The rows of T fall into several groups, and each row is roughly a mix of its group's hidden directions.
T, 99 rows:
[[  5  13   4  22  -2   0 -17  15   3  -6]
 [-16   3  25  -4   7   4  -9 -13   3  -7]
 [-16  -9  12  -2   0  13  -2 -19  10  12]
 [ -7  -7  19  -7   0  11   1 -14   2  21]
 [  1   2   4 -16   2   3  29 -10   1  -7]
 [ -2  20  -5  15  -9  16  -4   2 -16   2]
 [ -9  -4  33  -2   0   5  -6  -1   4  -1]
 [  4 -12  28  -5   6   7  -2  -9  10  -4]
 [  0 -15  14   8   4   7 -20 -16  -7   4]
 [  8  -2 -19   4 -10  -7   8  24  -3   7]
 [ 10  -8 -28   1   5 -15   4   8   1  -1]
 [ -4  -2  29  -6  -1  13  -1 -12   5   4]
 [  4   5 -23   2   1  -7   8  11   7 -21]
 [ 13 -10 -27   2   3 -15   3   7  -1  -1]
 [  1 -18 -17 -13   7  -7  10   0  -6  16]
 [ -2 -17 -15  -9   5  -1   3   2  -9  24]
 [-10 -15   0   2   5  12  -5 -22  16  -3]
 [ -7 -12  -6  -4   6 -10 -15 -13   5  21]
 [ 11   8 -10   5  -5 -12  -2  22 -16  -6]
 [ -3  12  10   2 -17  22   6  -4  -3  12]
 [-12   4  29  -2   2  10  -5 -10   4  -4]
 [ -5   1   3 -20  12  -5   1 -18  -5  18]
 [ -3  20  12  -3   0  13   5   1 -11 -20]
 [  5  -9 -12  -5  17 -21  -5   3   4 -14]
 [-15  -3  27  -3   5   2  -8 -12   3  -1]
 [-12  11  23  -2  -1  11  -9 -14  -7   0]
 [ -5  -3  33  -3  -3  10   0   0   3   4]
 [-13 -20 -13  -9  11  11   2  -8  10   1]
 [-11 -10  11  -6   9  14   0 -20  13   5]
 [ 15 -12 -26  -2   5 -11   3  -7   0   5]
 [-14 -19  -8  -9  11  15   0 -10  10  -2]
 [ 11  11   0  18  -6 -10  -9   1   2 -22]
 [  1 -18  -2  -9  14 -19  -1   0  14 -10]
 [  3  16  -1   6  -1   0   4  -6  17 -25]
 [  5 -18 -17   5 -10   5   5  17  -9 -10]
 [ -1  -7  -5   1   5 -10 -22  -9   0  22]
 [ 18  13   6   2   3  -6  -9  13 -19  -8]
 [  4  11   8  10  -8  12   5  15  -1 -22]
 [  2 -17  24  -9  12  -9  -5  -7   6   0]
 [ 11   3 -10  -4   2  -9  -2  22 -21   1]
 [ -3  14  17   9  -8  10   0   5   4 -22]
 [ -5 -12  -7  -8   7 -11 -10 -13   2  23]
 [ 12 -13 -13   3  -4 -11  10  22   4   6]
 [-13 -22 -16  -7   5   5   4  -5   6  12]
 [ -6   4  15  14  -8   3  -6 -21  15  -7]
 [ 14  -6 -23   7  -5  -7   8  17  -2   4]
 [  4 -20  20  -8   5  -7   3   7  16  -2]
 [  8  12 -16   5   2 -11   0  15  -3 -20]
 [  6  14 -15   1  -3 -10   7  20  -3 -15]
 [-14  -6  -7  -2  -6   6  13 -15  22   7]
 [ -4 -22  -3 -14  -3   1  10 -15  11  10]
 [ -4  12 -25   5   7 -10  -9  -2 -13  -8]
 [ -5  -1  24  10   1   6 -17 -14   0  -7]
 [  0 -22  -6  -6  -5 -10   3 -15  14  14]
 [  5 -15 -16   6 -10   3   8  18  -8 -14]
 [-11   4  31   0  -2  12  -3   2   4  -3]
 [  0 -21  -4 -13  -4  -7  11 -17   9  10]
 [ -8  25   2   2  -2  17  -2 -12 -12  -1]
 [ -3  11   7 -15  14  -6   1 -19  -1  16]
 [ 14   5 -29   3  -4   0   8   5  -7   6]
 [ -6  -6   6  -1  14  11  -6 -11  14 -22]
 [  9  -1 -31   3   5 -12   4   2  -6   1]
 [ -7 -11  -5   4   9  10  -8 -19  16 -14]
 [  5  22   5  11   3   9  -2  16  -9 -13]
 [ -9  -3  10   2  -1   8   3 -24  21   1]
 [  6   4   3   5  -9  10  16  15  -3 -23]
 [ 11 -26   1   3  10 -14   2   7   9   0]
 [  6 -18 -20  -4  -2   3  10  15 -13   1]
 [  1 -21  13  -9   8 -13  -2   5  16  -9]
 [ 11 -17  -4  -1  -4 -11   5  24  10  -2]
 [  0   2 -27   7  -3 -13  -3  15  -6  -5]
 [  6 -13 -11  12  -5  -5 -23   8  -2  12]
 [-12 -21  -5 -10  12  15   0 -10   8   2]
 [  4  -8 -16   0  -2   7   9  20 -16 -10]
 [  1 -12 -11  -7  -4  -4   9   5  -8  27]
 [  3 -23 -17   6  -4 -11  -9  -2   6  13]
 [  1  23   4  11  -9 -10   5   4   9 -16]
 [ -5 -13 -11   4   0  -6 -26   0  -4  14]
 [  9 -21 -16 -11  -1   1  15   3  -5  10]
 [  6  -2   6 -12  -5   5  29  -4   4 -11]
 [  3  -4  -6  12  -6   8 -19  21 -13  -4]
 [ -8 -19   7 -14  12  19  -3  -8   0   6]
 [  4   0  -4  19 -10   7 -11  18  -2 -16]
 [  5  -6   3 -11  15   0  -6   5 -21  18]
 [  8  -2  -1  20 -14   5  -3  15   5 -18]
 [  4  15  13   8  -7  12   6   8   0 -22]
 [ 11   2 -30   4   4  -5   4  -9  -9   6]
 [-13 -10  -4   1  -3   9   6 -19  22   1]
 [  5  11   6   5  -7  12  11  13  -5 -23]
 [  1   4 -27   8  -5 -10  -3  15  -6  -6]
 [ 10 -11 -18   4  -4   3   5  21 -14  -4]
 [ -3  -5   4  -5  12  17  -8  -9   9 -23]
 [-12 -14  10  -8  10  17  -3 -16   8   4]
 [ -4  20  17  -6  12  -3  -4 -13   7  12]
 [ 13   7 -31   4  -4   0   4   0  -8   3]
 [ -4   5  -1 -13  12  -8  14 -23   6  11]
 [  6  13  -2  -6  -8 -10  11  23 -12   8]
 [  6  19  -2  -5  -8 -11  14  17  -7  10]
 [ 13   2 -19   2 -10  -1  10  23   0   2]]
One row of each group comes first, with its name. Which group is each row after those in?
[ -1  13 -27   1   3   1   0 -16  -9   2] -> <26>
[  6   5  -4   4  -5  14   8  17 -14 -19] -> <75>
[-12 -22 -16  -6   9   9   2  -8  10   1] -> <83>

[ -5   2  13  15  -7   3  -9 -19  15 -12] -> <83>
[  3 -17  22  -9   7  -4   5   4  16  -1] -> <26>
[ -7  18   4  -7 -14  -4  20  12   4  10] -> <83>
[ -6  -4  22  -3   1   8  -8 -13  -6  20] -> <83>
[  9  -8 -25  -1   9 -17   3   7   3  -5] -> <26>
[  3 -19 -21   8  -3  -2  -4  18  -6   2] -> <75>
[ -4  13  11  15  -7   9  -6  12   4 -21] -> <75>
[  7 -18 -18   3  -9   2   7  17 -10  -7] -> <75>
